rotation ticks, each row followed by its count of ticks:
The counts run from 0 to 137.
[-10  -9  -7  24  16   2 -13 -17  -3  -5 -16   2  -5 -11 -23   5   8   2
   6   1  19 -10 -28  -1   9 -13  12 -10  -2  -8  21 -30  -2 -11  -3  -7
   2   2   0  -6   1  -4   3 -13 -13  18  -3   1   4   5 -10   7   2   4
  13  -2  -7] => 93
[ -8  -7   5  17   9   3   0  -7  -2  -9 -14  -5 -15   4 -10  18  -6   6
 -11   2  17 -29 -15   3  10  -7  -5 -10   7   7  15 -25   2  -9 -17 -20
  -4   7  20   6  10 -13 -14  -3  -7   9  -4 -14  -7   7  -3  11 -17 -12
   1  -7  -1] => 5
[ -8  10  -5  20   6 -22 -10  -5  -5  -9 -17 -18  -2   2 -13  21   5  -4
  11  -7  20 -13 -23   5  12 -11   5   7 -11 -13  14 -23  -5 -10  -2 -20
  13  -4   8  -6  -5  -6   4   5   4  10  17   4 -10  15 -11  -5  14   1
  -2  -6 -20] => 122
[  0  -6   7  22   5   5   5   0  -9   0 -12   0   8  -3  -8  22  -2  19
   7   2   8 -16 -35  20   5 -19   2  -5   5   4   8 -31 -17  -2 -10 -18
   4   8   1   2  -3  -9  -2  -7 -22   2  -3 -16   4  10 -18   7   2  -2
  -4 -13  -7] => 125
[ -4 -12   7  15  14  24 -13 -10  -5 -12 -13   4 -24 -10   0   5   6  18
  -6 -12  -6   2  -8   8   5  -2   6 -10   3 -18  19 -28   8  -8  -9 -15
  11   3  17   6   1  -5  -1  -8 -21  14   2   5 -18  -8  -3 -16 -13  -9
  -7   7 -13] => 83
[ 13  -8  -7  14  16  -2 -10  -3  -5 -15 -19   2 -20   3  -6  19  -8  29
   1  -1  18  -6 -14   2  14   2  25  -8  -6  -3  22 -15   6  -7  -2 -19
  -4   2   5  -3   8  -7  11   5  -2   7   7  10 -13   9  -2 -12  -4   7
   5  -6 -19] => 90
[ -2  -5   6  11   9  -5  -6   0   0  -5 -18 -16 -20 -12  -6  12   9  10
   7  -2   3 -18   0  10   0   0 -17   2  -4 -12  29 -20   6 -10 -14 -17
  22   0  19   4   9  -9   0   9  -6   3  -1  -2 -30   4  -3 -14   1  -8
  -1   0 -27] => 114
[  0   7   7   5  12  31   4  -4 -13 -10 -15  -2   7  -3  -5   6   2   4
  -2 -24 -13  -1 -17  16   8   1  18   0   7 -15  15 -18   1 -22  -2 -11
  22   8  13  -1   2  11  -1  -3 -16   3  -3   2   8   2 -13  -8   4  -9
 -19  -1 -15] => 51
[  5 -14 -15  20  14   1  -9 -16  -9 -21 -14  -7 -14 -20  -9  -5   5  12
  -2   2  18  -5 -11   7  -2  14  -2 -12   6 -14  27 -16   5  -4   0 -24
   9   3   8   7   7  -8  -2  -6 -11   7  -5  12 -16   6   1 -10  -2   4
 -10  -2 -10] => 85
[ -7  -3  19  16   9   0   5 -12   0  -4 -31 -16  -2  -3 -11   6  -3   3
  -4   3   5 -23 -17  13   3  -6 -14  -2  -2   1  19 -14  -9  -4  -3 -19
   8  15  25 -14  11 -15  -6  11   2   0   0  -4   5  20   6   7   3  16
   1 -17   1] => 35
[ -5   0 -16  23  19  -3  -2 -14  -6  -2  -5 -16   0  -7  -7  11   4  22
  16  -9  10 -10 -24  23  -1  10   3  -3  19 -10   8 -10  -8   6   9 -31
  -1   2  12 -11  -5   0  -5  -3  -5  -1   4   3   1  -1 -13 -19   9 -14
  12 -17  -4] => 16
[ 11   8  10  17  12  10  -1 -12  12  -1 -20   2   4  -6   2  19  16   7
  -8 -17   2 -11 -18   8  -4  -6  13 -13  10 -12  31   3   9   4  13 -12
 -13  -1  11 -24   9   0 -12  -3   4   5  12   3  -4  10   1  -7  -2   1
   9 -23  -7] => 68
[ 13   8  13  19  14  -7  -8 -14   1 -19 -23  -4   5  -6 -14  10  16  -6
  -2 -10  15  -5 -15  -2   7  -8   6  -2 -14  -7  26 -10  13 -12   1 -16
  11  -1  10 -14   9  -3   7  -3  -2  21   6  11  -5  15 -11   4   4  19
  -3  -9 -19] => 62
[  7   4  18  17  10  28   2 -12  -2 -12 -19   1  -5   0  -7  15   3  13
 -15 -16   1  -3  -9  16  10   1  23 -15 -19  -2  25 -11   6  -5   0 -13
   3  11   1 -17  11  -8   1  -3   1  -9  -2   7   8  14   6  -6  -3  12
  -5  -9 -20] => 59
[  1  10  19  20   7   7   0 -16  15   0 -15   8  -2  -4  -1  17  14  -6
  -7 -23   3 -14 -21   6   1 -10  22 -11  14 -14  23  -5   8  -3  11  -6
 -11   0  15 -24   6  -2 -12 -11   1  12  13   5   0  11  -9   1  -3 -11
   4 -10  -9] => 69
[  2 -19  -3   6  21   4  -2  -6  -8 -22 -16   0 -19   3 -10   9  -9  22
  -6  -4  21  -9 -23   4  13   0  36 -11   3   3  15 -16  -4 -12  -2 -19
 -10   9   8   2   8  -5   8  -6  -1  11   1  12  -5  15   0  -4 -13   1
   0  -4 -17] => 89
[-10 -19  -3   8  20  11   0 -11  -2 -22 -17   1 -17   1 -13   9  -6  17
 -12  -6  13 -12 -16   9   9   1  29 -13   0   1  16 -25  -1 -15 -10 -13
 -10   7   9   2  13  -7  -2  -9   1  10 -12   1  -4  19   5   0 -10 -16
  -9  -1 -12] => 88
[  6  11   9  25  18  -9   3  -8  17 -13 -14   0 -13   0   0   4   4  -7
   3 -14  -4 -13 -23   5   4 -20  20  -4  13  -1  15  -9  -3  -5  -1  -8
   0   2  21 -20  -2  -1  -5  -4  -3  32   8  15  -4   6 -15   1  -6  14
 -11  -7   4] => 71
[ -3   1  18  -3  17   6  19  -6  -1 -10 -15 -16  -9   3 -13   7  -4  12
  -2 -14  12  -7 -15   2   7   7  17   7  -3   5   6 -11   1 -19  -8 -21
   8  18  25  -9   9  -5  11  -4   2   1  -2   7  -1  19 -12   4 -14  -4
  13  -4 -27] => 29
[ 12  -5  15  12  14  12   0 -15  -2  -7 -12   5  -2  -7   7  18  11  14
   2 -15 -16  -8 -23   7   6  -9   1  -8  22 -15  21 -17   4  -9  -4  -9
   2   3  23  -4   1   1 -19  -7 -18  23   0  -7  -8 -15 -16  -6 -18 -15
  -3 -10   4] => 74
[ -8  -8  -8  12  19  13  -6 -14   3 -10 -18  -8 -12  -8 -18   4  -6  12
 -13 -11  10 -13 -11  15   5   3  12 -13  -1  -5  24 -20   1  -9  -8 -10
  -5   6   5   5  16  -6  -9  -5   1   8 -21  -3  -4  18  13   2   1 -17
 -13  -3  -7] => 87
[ -2   0  17  15  19   3  -3 -16 -11 -26 -13 -14  -2 -11  -6  -2  12   8
  11 -19  -4  14  -9  22   8  -2   7   6 -12  -8  13 -14   2  -9  -5 -30
  25   8  13  -7  -1   2   6  -3  -7  11   6   5  -4   2  -4 -14   4   4
 -17   0 -17] => 53
[  5   6  11   5   9   1  -2 -14  -8  -9 -25 -13  13  -6   2  15   1   8
  15 -14 -13  -6 -23  20  -1 -11  -6   9  12 -13  14  -6 -12  -4   3 -24
  13   2  25  -5   4   2 -11  10  -7  11   7  -8  -2   2  -2  -8   7   4
 -16 -24  -3] => 44
[-10  -1   3  -2   8   7   7  -7  -8 -15 -19 -16 -11  -5  -4  -4   7   2
  10  -6  -2  -9 -14   4  15  -5  10   7   1  -6  17 -19  -3 -18 -15 -27
  12  13  30   0  -1  -5   9   6  -1   5   2   4 -18   5 -10  -9 -14  -6
   2   3 -22] => 112
[ 12   3 -13   4  18   6   7  -9   1 -20 -14  -9 -10  -3   3   3 -10   6
   0 -16  -2 -12 -15   0  11   9  19  -4  18  -8  13 -13   2 -23  -6 -16
   6   4  26  -1   5   2  -5  -1  -7  21  -8  19 -11   3 -12 -13 -14 -11
 -27  -4  -4] => 80
[-11  -6   0  12   6   0   8  -8 -15  -7  -9 -24 -14   0  -3   8 -12  11
  -7  -1  17 -31 -21  13  12   4  -2 -11  -1   3  21 -27 -14  -3  -3 -31
  11  13  14   5   4 -12  -4   6  -3  -6  -6   9  -6  19  -4  -3 -10   0
  -3  -8  -5] => 117
[  5   5  -1  12  27  11   0  -9   0   2 -19 -16  -1   3 -18  11   6  26
  16 -20  -9   2  -4  17   8   0   3  12  -3  -8  10 -23  10 -16 -15 -17
  15   8   7  -4  -1   8   3   2  -8  -3 -13  -3  -2  -5 -21 -14   1 -13
  10  -9 -18] => 22
[-11   5  -9  23  19  13   1   2  17  11  -8  -4  -6  -5 -16   7   3   7
  10  -9  -3 -11 -18  35 -10   3  18  -6  20 -11  12 -20  -8   0  -9 -18
  -1   1   3 -13  -9   1  -6  -8  -4  -6  -9   7   3  14 -15  -9  10 -17
  -4  -3 -16] => 18
[  8   6  -5  18   8   3   3  -4 -10   0 -12 -12  14   0  -5  17   4  19
  12 -10   7  -7 -34  25   4  -1   2  -2   4  -3  16 -11 -10  10   6 -30
   1  11   1  -8  -7  -8  -2   0  -1  -7   6 -10   5   6 -10 -11   7  -2
   4 -29  -3] => 127
[  4   2  -6   8  18  -5   1 -17   3  -4 -27 -14  -1  -9  -7  -1  17  14
  29 -15  -8  -5 -11  12   9  -9  -4   6  17  -7  21 -16  -1 -10  -4 -14
   3  13  25  -9   2   0  -2   6   2  15 -11  -8  -9  -4 -11 -11  -8  -5
   9 -21   2] => 104
[  3   1  -3  27  16  -2 -11   1   5   0 -18  -2  -9   8 -10  22  -4  22
  11   2  -5 -13 -19  28   7 -19   1   0  13  -8   7 -25 -12  -2 -19 -15
  -5  -4   9   1  -1   0 -10   3 -15   9  -4 -17  -6  -5 -11  -4   8  -3
 -11  -9  -6] => 13
[  4  12  16  21  16  11  11  -5  12  -7 -10  -3  -3 -16 -13   0  22   4
   6 -14  -7  -8  -1  27 -14  12 -11  -6   3  -1  20  -1   8   7  -5 -27
  12   6  16 -15   6  -5  -1  -8  -5  -8 -10   2  -8  15 -11 -11  -3  -4
 -10 -13 -24] => 137
[ -6  -3   8  15  22   0   3 -13  11   1 -19 -14  -7 -10  -5   5  20  18
  23 -22 -16  -4  -5  19  -1 -12  -5   3  10  -1  20  -9   5  -6  -8 -12
  10  15  17  -7   2  -6  -7   3   3   9 -13  -8 -16  -7  -8  -9 -10 -17
  16 -12  -3] => 105
[  3  -3  23   9   6  27   1  -9  -4 -15 -18   5  -2  -3  -9   8   9   7
 -16 -10   3   0 -14  11   6  -9  27 -11 -15  -4  23  -9   3 -12   1 -17
   1   4   6 -13  10   0   9 -13  -6   2   9   7   3  17  -1  -3  -3   9
  -2  -1 -32] => 60
[ -5   7  14  22   4  13   0  -4  -5   4 -16  -1   2   5  -3  11  -2  -3
   5  -6 -16 -20 -33  15  -1 -22   5  -5  14 -13   7 -21 -15 -11  -4  -6
  17  -2  23 -13  -3  -2  -8   1 -17  12  12  -3   7   4 -13   7   4   7
 -10  -6  -5] => 42
[ -2   9  11  20  10  -3   3  -7  18  -7 -14   9  -6  -4  -5   7  12 -12
  -4 -17   4 -15 -28   1   3 -13  24  -7  16 -10  16  -9   2  -5   1  -5
  -3  -1  18 -25   2  -1  -5 -12   1  29  13  13   1  13 -16   0  -7  -7
  -4  -5  -6] => 70
[ -1 -10  -8  28  21 -10 -11 -18   0 -11 -19  -3  -9  -9 -16  -2   1   8
  10   5  15  -9 -31   6   2 -14   9  -9   2   1  20 -23  -8  -5  -5 -16
  -2  10   5  -9   3  -7   5  -7  -5  17  -9   2   6   5  -5   9   4  17
  10  -9   2] => 94
[  4  10  18  15  10   2   1   2   3   5 -28  -8 -15   1 -15  15   1  17
   1  -7   2  -9  -2   2   1   0  -5   6 -12  -4  24 -16   9 -10  -9 -15
  14   3  17 -13   9  -5  11   3 -10  -2  13   6 -13  10 -15  -6   2   9
  14  -7 -32] => 31
[ -2  -4   4  17  17   0  -3 -21   2 -12  -7  -7 -11 -16  11   0  13   7
   7 -16  -9  -3 -16  15   0   5   2 -10  22 -11  15  -8   5  10   8 -23
   7   8  23 -19   0  -8  -9  -3  -3  17   7  11 -11  -6  -2 -23 -16  -6
  -4 -11  14] => 76
[ -8  -3  -2   7  -5  18   2   3  -4  -1 -20  -4  -9   6  -7  18  -5  17
  -5  -3   5 -17 -21  21   9  -7  13  -9  -2  -8  31 -18 -12  -7 -10 -21
  -4   2  12   1   4 -12  -2   7   4 -16   6  -5  -7  18   7 -11   6  -3
  -7  -9 -26] => 119
[  0  -7  -4  14  19 -12   1 -11   6  -1 -11   0  -7  -5  -5  18  10  21
  11 -12  17 -13 -26   1   1  -4  21  -5  20   7  12  -9  -1  -3  11 -14
  -8   7   4  -7   5  -7   2  -6   2  13   0   1  -8   8 -23  -5  -6 -17
  23 -18  -9] => 98
[  2  12  16  17  16  23   9 -12  -6  -2  -8  -3  13   1 -14   8  14   9
  13 -19  -8  -4 -18  16   7  -2  -3   1   5  -3   8 -20   3 -10  -9 -20
  16  13  13  -8  -6   0  -2 -10 -20   0  -9 -12   8 -11 -26  -2 -11 -10
   3 -16  -6] => 134
[ -8  21   5  26   8  -9  -6  -4   5  10 -17 -10 -12  11  -2  26  -3  -3
  -3 -17   0 -25 -19   7   0  -6   4  -4   4 -14  19 -15  -1  -2   7 -11
  18  -5  12 -19   3  -2  -7  14  -4   5  20   4   1   9 -15  -6  11  -1
   2 -10  -4] => 40
[ -9  -5  10  19  23  11   4  -9  -9  -2  -2 -15  -4 -15 -14  -3  12  17
  12  -6   2   0 -13  15  -4   8  -4   2   4  -1   9 -22   4  -6  -7 -24
  20  11  15  -6 -10  -5   9 -18 -21  -2  -4   7  -5   2 -27  -8  -8  -3
  14   2 -24] => 24
[-15  -5  19  16  20   2  -3 -12  -4  -5  -4 -11  -1 -10   2  24   5   7
   1 -27 -10  -9 -16  30  -9  -4   0   0  18 -10   6 -17  -7   3   7 -13
  14   1  11 -10   2   0 -14  -4  -8   8   8  -7  -4   6  -8 -11   1 -28
 -19  -9 -12] => 46
